128 stands for zero in the data rows.
Some points:
[110  94 144 153 144 116 134 136  90 139 165 108 137 111  79 195 108 143 133 128 107 130 131 199 188 156 117  88 106  89 164 194 128 124 170 107 124 154 136 152 142 123  58 126 105 220 139  99 127 174 163 120 101 169 138 111]
[126 136  70  94 130  96  95  74 141  94 145 148 139 125 179 189 102 128 175 193 131 165 166 132 107 132 120 149  93 166 164 122 112 174 178 103 181  79 153 135  90  87 179 132 167 164 154 147 152 100  93 130 169 142 131  89]
[134 141 156 197  55  86 145 123 153  79  86 167 119 153 122 106 126 145 183 122  64 144 174 118 142 147 144 121 181 140  68 201 120 102 126 203 122 136 101 119 125 124 132 128 107 150 157 116 117  84  96 150 101 153 145  95]
[139 183  82  87 141 144 156 141  95  96 139 122 118 134 108 127 191 126 120 183 160 162  92 140 100 114 177 131 159 161 164 145  62 126 127 172 137 144 104 117 145  94 128 116 178 148 116 107 106 160 121  99  30  91 161 112]
[114 199 156 150  84 111 157 155 103 146 113  82  94  77 133 154  79  92 117 118 131  99  89 186 103 139 141 120 164 139 120 170 102 122  60  79 128  97 173 149 121 150 136  87 118 122 160 165 128 125  76 123 137 142 154 150]
[136 123 206  55  60 147 183 120  98  95 138 126 123 118 119 126 100 152 119 146 113 139 117 127 138 168 108 133 125 160 192 104 121 194 146 117  32 147  94 103 115 116 152  99 107  96 204 124 147 127 165 111 109  99  87 111]
[135 145 110 151 112 131 119 163  53  94 133 129 188 114 132 122  58 111  69 146 118 122 182  84  76 134 136 154 166  50 130 124 125 156 123 152 125 126  93 174  97 129  88 130 147 111 117  91 153 159 128 119 192 152 150 128]
[200 226 142 118 177 114 119 166 172 162 112 213 170 144 178 122 139 153 141 134  85 158 153 129 120 161  80 127 131 186 149 164 131  75 111  87  95 141 129 150 120 185 109 124 138 148 103 141 171 156 156 136 116 133 143 160]
[ 54 144 106 154 141 128  65 101 120 142 143 149 110  89 117 132 178 114 148 180 111 129 137 124 180 175 104  85 134 128 176 146 179 146  61 166 161 144 151  63  79 144 153 133 133  98  93  90 163 144 135 178 179 103 123 165]
[138 116 160 138 102 138  86 130 156 124 100 145 156 178  64 123 104  61  92 123 157 196  53 102 116 115  95 139  61 162  40  79  91 167 102 140 177 172 191 124 118 114 143 141 122 143 130  90 125 148 140 172 159 138 146 170]
[157 154 130 116 123 135 129  27 131 132 138 154 118 132 113  65 112 175  62 162 163 161 158 200 126 117 166 103  93  77  94 176 159 143  81 106  91 105 131 117 149 139 118 186  84 140  90 143 133 116  70 143 170 128 112 113]
[136  70 153  98 128 183 154 156 131 157 154 129 164  87 177 124 122  89 154 103 151 195 111 136 146 177 129 153 140 141 151 102 151 120 111 144 135  82  81 136 102 155 160 172 147 137 123 112  95 106  83 149  92 194 154  76]
[ 96 105  62  90 128 137 141  84  94 141  98 174 149 135  97 112 130  80 158  93  93  72 131 124 146 137 131 155 140 123 110  88 125 150 111  98 107 152 119  63 164 179 144 101  86 134  90 136  77 207 143  74 183 146 157  97]
[178 124 117  97 112 118 114  99  95 187 138  91 105 134 148 148 128 174 166 147 186 123 156  64 131 150 106 160 124 149 139  94  97 126 137 161 146  78 151 136 134 109 110 147  65 142 141  86 134 221  88 156 162 116  91 129]
[158 106 112 150 136 167 151 126 161  96 113 111 106 113 125 110 129 102  94 136  74  81  54 119 181 153 121 163 105 121 122 135  94  92 152 160 123  64 103 164 182 129 135 109 156 116 102 153 158 153 105 141 147 135  84 101]
[ 98 200 163 109 123  96 127 118  98 133 146 135 105 158 100  95 116 112 124 109 161 102 150  79 185 119 145  84 115 130 172  49 102  76 142 118 130 133 127 163 118 123  82 148  88 113 105 151 150 108 112 109 195 134 180  61]
[135 151 113 113 160 123 106 164 189 115 126 155 102  93 104 137  92 219 118 103  78 141 123 141 147  79 148 146 121 125 130  28 127 145 105 103 162 156  59  73 129  85 128 125 135 116 164 144 113 180 122 158  90 144 113 119]
[ 78 171 148 113 124 106 171 153 121 109 214 165  76 146 128 106 109 111 121  90 149 154 118 153 159 111  82 160 108 138  98 185 175 166 180 125 163 107  90 134 115  95 142 170 148  51 143  98 124 150 119  51  70 111 143 154]
[138 124 162 149 160 106 106  25  57 104  65 141 118 132  85 107 164 151 114 107  94 146  85 106 132  62 108 133 173 125 153 119 150 152  99  97 171 110 106 158 164 133 116 147 166 141 150 103 138  87 144 128  84 147 157 176]
[123 116 136  91 146 108 170 176 122 108  37 114 184 139 161 109 147 125 191 108 123 144 146 168 138  52 148  81 116 112 129 154 104 137  95 154 126  98 162 159 132 165 104 163 137  94 159 170 128 173 118  92 173 142  75 149]
[153 141 113 145 141 124 139 104 100 110 144  69 147  94 166 113 132 131 169  83 121 141 125 171 151  96 140 148 102 168  89  78 108 123  97 134 144 152  79 140  78 108 146  54 106 157  68  75 164  82 179  80 131  96  68 132]
[106 144 130 199 155 141 103 129 121 108 120 143 172  89 108 149 114 153 141 144 158 137 119 130  46 150  95 109  91 200 135  89 150 168 176 139 110 117 132 166 160 138 140 133 100  97  91 139  87 145  95 134 118 124 107  56]
[165  80 107 170 170 164 103 189 105 183 122 183 117 134  88  81 126 116 145 147 107 133 165 196 131 122 147 139 178 141 142 126  59 160 168 126 146 109 171 100 151  91 152 123 101 119 132 130 203  75 129 100 100 125 140 134]
[138 106 106  92 107 129  88 160 159  91 183 135 124 113 126  57 143 159 129 139 144  87 109 143 105 132 142  41 152 127 108 132 180  98 131 147 133 108 120 151 137  95 164 107 133 182 168 129 110 118 169  99 173 148 146 166]
[ 85 105 147 141 134 182 204 123  97 145 105 210 129 166 125 165  75 134 134  98 129 102 132 109 123 128 133 134 132 106 135 126 169  44  92 164 124 106 183 136 116  94 157 106 163 190 133 168 150 128 114 124 107  81  77 125]
[178 153 114 128 107 161 160 175 122  72 120 122  82 126 142  98 120 109 113  93 189 126 132 125 153 114 124 128 133 136 145 125 180 197 164  84 207 179 122 154 168 220 158 138 125 160 145  94 118  98 115 158 135 105  94 149]
[157 127 119 172 129 118  71 157 118 148 127 152  83 118 193 113 109 106 110  95 112 126 126  66 141 122 163 128  99 176 149 187 121 151  70 129  90 127 175  98 139 121  77 158 155 160 135 193  52 109 182  96 122 128 117 150]
[ 97 147  92 133 113 162 151 103 175 160  53  77 127 106 124  98 108  99 104 151 114 157 170 128 146  96 136 155 126 159 165 121 152 106 190 122 112 109 151 182  96 106 167 109 103 110 120  67  62 139 184 187 124 144 141 141]
[115 102 164 172  93 108 123 156  88 123 128 157 131 129 177  74 197 160 135 148 106 100 109 141 112 125 158 154 123  81 120 137  97  96 132  30 117 100 173 104  84 119 110 166 149 138 116 120 125 158 153 156 138 100  98  72]
[129 125 163 112 134 135 138 172 108 128 109 101 146 135 136 173  99 102 118 151  99 109 130  89 104 104 100  66 114 123 114 130 107 106 160  85 143 122  79  80 174  69 149 160 102 116  57 120  63  75  95 152 153 117 101 183]
[127 149 138 121  84 187 166 146 123 132 171 126 120 137 166 199 183 161 133 156 111 100 111 139 144  76 146 163 148 144  96  67 167 163 142 174 125 108 161 121 158 123  89 107 114 137  84 171 158 109 172 148 125 183 139 141]
[146 127 109 134  71  77 126 117 153 191 140 100 155 118  64 127 113 136 122 184 106  83 108 125 112 110 146 162 137 132 147 139 153  77 112 152 172 168 126 140 137 143 148 192  95 120 158 137 168 115 155  51  72 155  66 107]
[ 94 102 106  90 122  93 135 114 157 143 214 114 170 100 145  76 122 143 127  78  80 120 136 134 133 127 104 108 131 140 154  96 112 183 136 172 114 148 167 173 124 128 107 141 167 129 127 130 119  97  63 188  78 101 126 155]
[136 123 119  97 200 120 145 150 109  91 145  46 144 180  77  96 121 190 134 147 142 125 144 112 121 156 107 149 112 151 109 168 173 123  82 104 158 111 192  56 141 145 122  77 162  82 119  95  97  90 156 156 157 140 153 111]
[137  97  60 188 111 133 158 117 167  92 111 102 103 143  10 148 119 124 176 127 137 127 116  87 117 100 120 116 147 132 121 114 133 109 121  90  48  97 109 103  63 168  89 179 134 157 127 119 158 111 130  78  95 116 159 182]
[133  94 129  67  83 161 117 137 153 168  41 168 120 132 147 155 105 116 151  90 166  76  88 109 123 115 103  83 139  82  88 175 125 157 149 142 154  96 115 115 121 132 105  99 141  94  71 103 155 104 181 165  68  89 139  61]
[114 121 112  94 163 137  82 154 133 107 155  64 122 163  92 158 201  58 108  81 109 122 177 153 113 118 125 140 155 201  82 153 150 134  75 100 114 141  88 175 154  71 120 155 143 132 176 108 192 124 131 153 129 122  92  94]
[113  54 152 108 168  92 190 116 134  82 132 107 121  93 124 128 123 116  76 168 164 100 174 160 123 154 110 166 136 181 114 102 124 119 108 132 174 131  74 133 115 142 108 127  88 136 141 204 120 140 175 160  96  84 165 150]
[128 104 129 133 113 162 107 121 149 120 146  97 150 120 143 131 160  95  83 132 120 205 158  62 165 129 122  70 156  96  88  99 127 134 129  72 161 102 149 107 126 143 116  33 109 102 125 180 119 134  98 117  57 144  93 132]
[160 151 108 145 111 102 123 136  98 188  92 115 125 169 126 147 131 142 130 105 111 185  92 152 148 197 133 106 167  62  88  76 157 153 185 126 100 147 102 155 118 116 142 153 198  95 146 190  67 125 161 121 184  66 142 127]
[ 76 133 161 171 144 102  71 127 188 122 154  58 156 189 167 143 101 139 138 103 135  98 136 127 140 137 184 133 105  84 164 115 124 134  97 140  85  91 124 140 154 151 191 124 106 156  91 128 152 174 124  91 101  96 186 141]
[149  82 125 106 127  75 115 113 111 141  93 146 104 144 151 168 136 151  71 118 160 101 134 157 108 166 174 127 105 177 177 137 176 104 178 134  97 158 143 123  75 109 108  94 150 111  74  80 138 169  50 113 147 176 136 147]
[108 138 146 139 152 146 109  91 153 149 149 100 140 155 196 155 102  73  87 142 132 143 110 159  93  84 115 106 159 159  84  68 111  74 161 151 102 118  99  20 150 216  96 132 168 136 175 110 122 111 153 145 117 118 107 131]
[107 171 139 106 133 115 115 144 109 148  67 142  87 108 137  82 159 100 176 136 137 110 152 119  81 209 148 141  33  34 101 119 138 116 132 140 121 138 134 132 149 117 106 122 126 142 155 153 159  99 134 129  88 168 122 165]
[ 93 116 134 154 132  83 132 144 155 141 109 103 141  94 111 108 153 144 125  93 220 149  98 108 117  93  92 169 158  72 163 200 130 118 164 122  97 192 130  74 157  95 147 100 169 145 110 201 174 126 130 137 186 143 138 127]
[ 97 121 134 106 137 220  61 100  86 133 125  79 104 140 155 103 110 178 135 159  91 117 122 106 130 118 117 143 135 116 108 189 121  89 144 140 132 208 135 153 103 164 134 147  95 130 157 183 135 127  59 116 153 102 158 114]
[135 138 145 119 216  91 123 116 192 133 141 182 123 151 147 118 116  74 158 193 137 106  67 105 145 117 140 164 186  46 103 149 132 161 103 115  82 163 138 155 106 105  86  99  87 119 125 117  80  93 111 123 157 126 112 122]
[113 104 119 164 162 146 158 116 185 125 122 139 113  79 174 186 163 184  90 127 172  79 170 109 144 173  86 106 114 132 122 110  82 130 100 142 129 163 149 141 150 107 157 151 156  84 165  33 108 104 125  74 137 137 151 143]
[196 105 125 153 105 138 158  90 155  85 191 113 106 145 141 158 165 113 154  54  97 127 112 153  59 134 124 105 122  86 185 142 101  74 133 151 152 160 156 117 127  96 136 145  79  80 127 138 135 136 181 134 118 142 146 130]
[138 111 129 116  96 106 102 145 119 189 188 191 157 119  74 184 159 131 126 124 146 144 157  94 112  99 157 158  51 134 137 152  87 109 154 148 121 109  74 166 127 191 159  81 144  97 138 118  72 106 123 178 176 103 141 147]
There is one direction along which these points spread out most. Take the direction at right angles to it along which they spread out most. Go by this last direction. For each point below, how far along it does it lie, from 0 to 99? 50 is the average, and the first point above lies past it. One standard deviation of the points above along it is 16.
[ 97 121 134 106 137 220  61 100  86 133 125  79 104 140 155 103 110 178 135 159  91 117 122 106 130 118 117 143 135 116 108 189 121  89 144 140 132 208 135 153 103 164 134 147  95 130 157 183 135 127  59 116 153 102 158 114] 42
[110  94 144 153 144 116 134 136  90 139 165 108 137 111  79 195 108 143 133 128 107 130 131 199 188 156 117  88 106  89 164 194 128 124 170 107 124 154 136 152 142 123  58 126 105 220 139  99 127 174 163 120 101 169 138 111] 59
[114 121 112  94 163 137  82 154 133 107 155  64 122 163  92 158 201  58 108  81 109 122 177 153 113 118 125 140 155 201  82 153 150 134  75 100 114 141  88 175 154  71 120 155 143 132 176 108 192 124 131 153 129 122  92  94] 72
[136 123 206  55  60 147 183 120  98  95 138 126 123 118 119 126 100 152 119 146 113 139 117 127 138 168 108 133 125 160 192 104 121 194 146 117  32 147  94 103 115 116 152  99 107  96 204 124 147 127 165 111 109  99  87 111] 56
[ 54 144 106 154 141 128  65 101 120 142 143 149 110  89 117 132 178 114 148 180 111 129 137 124 180 175 104  85 134 128 176 146 179 146  61 166 161 144 151  63  79 144 153 133 133  98  93  90 163 144 135 178 179 103 123 165] 30
[146 127 109 134  71  77 126 117 153 191 140 100 155 118  64 127 113 136 122 184 106  83 108 125 112 110 146 162 137 132 147 139 153  77 112 152 172 168 126 140 137 143 148 192  95 120 158 137 168 115 155  51  72 155  66 107] 74
[133  94 129  67  83 161 117 137 153 168  41 168 120 132 147 155 105 116 151  90 166  76  88 109 123 115 103  83 139  82  88 175 125 157 149 142 154  96 115 115 121 132 105  99 141  94  71 103 155 104 181 165  68  89 139  61] 57
[135 138 145 119 216  91 123 116 192 133 141 182 123 151 147 118 116  74 158 193 137 106  67 105 145 117 140 164 186  46 103 149 132 161 103 115  82 163 138 155 106 105  86  99  87 119 125 117  80  93 111 123 157 126 112 122] 47
[200 226 142 118 177 114 119 166 172 162 112 213 170 144 178 122 139 153 141 134  85 158 153 129 120 161  80 127 131 186 149 164 131  75 111  87  95 141 129 150 120 185 109 124 138 148 103 141 171 156 156 136 116 133 143 160] 50
[160 151 108 145 111 102 123 136  98 188  92 115 125 169 126 147 131 142 130 105 111 185  92 152 148 197 133 106 167  62  88  76 157 153 185 126 100 147 102 155 118 116 142 153 198  95 146 190  67 125 161 121 184  66 142 127] 40
[ 85 105 147 141 134 182 204 123  97 145 105 210 129 166 125 165  75 134 134  98 129 102 132 109 123 128 133 134 132 106 135 126 169  44  92 164 124 106 183 136 116  94 157 106 163 190 133 168 150 128 114 124 107  81  77 125] 60
[138 124 162 149 160 106 106  25  57 104  65 141 118 132  85 107 164 151 114 107  94 146  85 106 132  62 108 133 173 125 153 119 150 152  99  97 171 110 106 158 164 133 116 147 166 141 150 103 138  87 144 128  84 147 157 176] 75
[ 76 133 161 171 144 102  71 127 188 122 154  58 156 189 167 143 101 139 138 103 135  98 136 127 140 137 184 133 105  84 164 115 124 134  97 140  85  91 124 140 154 151 191 124 106 156  91 128 152 174 124  91 101  96 186 141] 45
[178 124 117  97 112 118 114  99  95 187 138  91 105 134 148 148 128 174 166 147 186 123 156  64 131 150 106 160 124 149 139  94  97 126 137 161 146  78 151 136 134 109 110 147  65 142 141  86 134 221  88 156 162 116  91 129] 14
[ 93 116 134 154 132  83 132 144 155 141 109 103 141  94 111 108 153 144 125  93 220 149  98 108 117  93  92 169 158  72 163 200 130 118 164 122  97 192 130  74 157  95 147 100 169 145 110 201 174 126 130 137 186 143 138 127] 51
